Each path is a new rotation, seen through one point. The rows after it are directions, each followed by how far the rotation turns it, in degrees a step (0 if it stays put).
Each turn is a multiple of 5 degrees from 10 to 175, or 0.
Each row of a path follows its step; steps can be skipped.

step 0: [  4  -8 -10  14  10  -3   5  -8   1   0  -5  17  -1  -2  -3   9  22   3
   6   7  -2   7  -7  15  11 -23  -1   2  -8   3  -8   6   2  -2   9   3
  -8  -5  -3  11  -1  -6  -1  12 -26   3   9   3  28  11  15  10   8  -3
  -5   0   7  -6   5 -11  -9   1   3   0   0   1  -6   2  -3  -2   5  -1
   5]
step 2: [ -3   5  -4  -9   1 -13  -3   7   5  -3   2   5  -5 -15   9  13   5 -15
  -9 -11  -6  10 -10   4   2   6   2  -5  -8  -5   0 -11   3  14  10   2
  -1  -7 -13 -20   2 -12   4   6  -4  -9 -18  -1   5   0   4   4  -8  -2
  -5  -3  -2  -6  -4   7   3  17  -4  16   3 -20   2  -3  13  22 -16  -6
  -5]
step 4: [ -4   4 -16  13   0 -10  -2  -5   8 -12  -4  -2  11  -2  -6  -2   1  -9
 -15   2   5   2   3 -15 -12  -1   3 -13   9  -6   8  -1   8 -11   4 -10
   7   1   1  -7  -6   8  11   7   9 -10   7  24   1  18  -6   3  -1 -12
  -2   9  14  -3 -16   7  -2   3 -13  -9  -9  -6  -8   2 -22  -5  -5   4
 -13]
step 7: [ -5  -5 -13   3   2  -4  12 -12  25   0  22 -14  -3   1  -1 -14  -1   4
  -7  17  -4  -7  -8   1  -6  14   6  -5   3  -7   9 -10   9   8   5   9
   1  -2  11   2   6  -1   2   9   5  11   1   0   1 -14  10 -10  -6 -15
 -17  -4  -6   1  -2   3  -4  10   2   1 -16   4 -15  -6  -8  -1 -10   2
  12]
step 8: [ 10  -5   7  14   4   9  -6   9  -4   0   1  10   7  -4 -10   4 -16   5
   6  -2   7   0 -11   5  10 -15 -18   7   1  -3   4  14  -6   6  -1 -19
   0  -9  15  -5  -5   4  12   9   0  -1  -5  -3  -5  12   5 -12  -1  -5
  -4  -8  22   4  -2 -24  10  11  11   1  -4   9   9   4   3  -9   4 -11
   8]
step 9: [  1  -4  16 -23  -9   1  -1   3  15   6   7   2 -12   7 -14  -4   6   1
 -13   2 -13  -4  11  -6  -9  -6 -10   7  19  11  -2 -10   3 -14  -4  -1
   9  -7 -11 -17   5   5   5  -7  -2  -9  16   1   2 -11 -16   7  -2   2
   2   2  -7  14  -4   3  -6  10  11  -2 -15   2  -3   5   4   0  12   1
  -9]
step 10: [  6  -5  11   3 -15  14   7   2   7  15  13  -3 -11  -3   1   0   9   4
 -14  16  10   5 -21   5  -2  13   0 -14 -14 -12   1 -19 -10  -6  -6  -1
  -8   3 -10   5 -20 -13   2   5  -5   4  -8 -12  -8   4   6  -9   5   6
   2   7  11  -7   6  -5   2   1   2   2  10 -10   5  -5  -5   6  -9   0
   4]
step 13: [  1   1  -6  -9  13  22 -12  -8   3   5   1  -4   3   3   4  15   6   2
   1  -3  10   2   7  -2  10 -10 -11 -10  -7  -5   5   1   2 -12   5  17
  -7  -4 -18  14  -2  -4   9  18  -7  -7 -13 -13  -8  -8  -8  -7  11   2
  19  -3   4  -3   2  -3   2 -18   6   9 -10  10  -8   5  15  -2  -1  -9
  -1]
step 14: [ -1   0  -5  -7  -2 -10   0 -14  10   5 -16  -4  -5  -5  15  15  -3   8
  -1  -2   0   7  -5  -9  -3   5  14   6  -1  -4 -13   1   2  -2   4  -4
   8 -24   0  -4   6 -18  -8 -21  16   0   7  -5  -6   1  -6  15 -11   0
   5   4   1   4   3  -6 -13  14  -6  17  14   4  11  13  -8  -4  -8  -5
  -3]
step 19: [  3  -4 -11  -3   4 -12  -7  11  13  -3 -12 -21  -3 -17 -10  -2   8  -6
   4   1  -7  21  11 -12   1  10   0   3 -11  -8   6   8   5   6 -14  -4
  14   2   5  -7  12   1  -8   8  -1   3  16   7  -5   1   9 -10  -3  -3
  -5 -13   5   0 -16   6   1  13  -8  -8   2   9 -18  -3   8  -8  -4  -2
  -8]
Speeds:
[ 0  3  0  3 -2  0  3 -1  1 -5  1  5 -1  1 -2  4  0  1  1 -5 -1  2  2  3
  1  5 -1  3  2  3  0  1 -1  1  0  1  1  3  2 -4  2  1  0  0 -2 -1  1 -1
 -3 -2 -4 -2 -2  2 -1  0  1  1 -2 -3  3  0  1  1  2 -3 -1  0  3  2  1  1
  0]	110
[ 2 -4  4 -4  3  0  1  3 -1  1 -3  0 -1 -1 -1  2 -4 -4 -4 -4 -3 -1 -2  1
  3  0 -2 -1  1  0  3 -3  1 -2  1  3  1  3 -3 -3  0  3 -1  2 -1  0 -1  0
 -3 -1  0  0 -2  4  1 -1 -3  0  2  3 -2 -1  0 -2  0  2  1  1  2  2  0 -4
 -1]	100
[ 0 -2  3  0  7  5 -1 -1  0 -1  0 -3  1  1  1  1  2 -1  3 -1  3  0  0  1
 -2 -1  1 -3 -4  0  1  3 -2  1  0 -2  1  1 -2 -1  4  3  0 -2 -2  2 -1 -2
  2  2 -2 -1  0  2 -2  3  3  1  0 -2  0 -1  3 -2  2  2  1  2  2  2  0  1
  4]	140
[-2  2 -2  3  0  0  0 -2 -2  1 -3  1  0 -3  1  5  2 -1 -2 -2  1 -3  2 -1
  1 -5  3  4 -3 -1 -1  3  0 -1  1  3 -1  0 -5  1  2 -2 -1 -2 -5  2  0 -3
 -1 -2  0 -1  1 -1  1  1 -1 -1  1  1 -1 -1 -2  1  0  0  2  3 -3  3 -1  1
 -3]	25
[ 3 -1 -1 -2  1  0  0  2  1 -3 -1  1  3  1 -1 -4 -1  0  1 -3  4  1 -1 -2
  0  0 -4  5 -4 -3  2 -1  0 -3 -4  0  0  0  1  3 -1 -3  1  1  1  1  0 -5
 -1  0 -2  0  1  2 -2 -1 -2  0 -3  1  3  2  0 -3  5  0  0  0 -5  2  0  0
 -1]	160
[ 1 -2  5  1 -4  1 -1  4  1 -1  2 -1 -1  1  3 -2 -1 -3 -2 -2  1  0  1 -3
 -2 -1  2  1  0 -2 -2 -1  4  1  1  0 -1  0 -3  0 -3 -1 -1  0  1  0  0  3
  2  2 -2 -1 -1  2 -1 -1  2  3  0 -5  2  1  3 -1 -4 -3  4  1 -1  5  0  3
 -1]	55
[-1  1 -1 -1 -1  6  2 -2  1  1  0  3  1  3  0 -1  3 -1  0  2 -2  1 -2  0
 -3 -2  0  2  2  3 -3  1  3  0 -1  3 -3  1 -2  0 -2  3 -1  0  1  1  2  0
 -1 -1 -2  2 -5  0 -1  2  1 -5  0  2  2  1 -3 -6 -1  3  0 -1 -1  1  0 -1
  2]	125
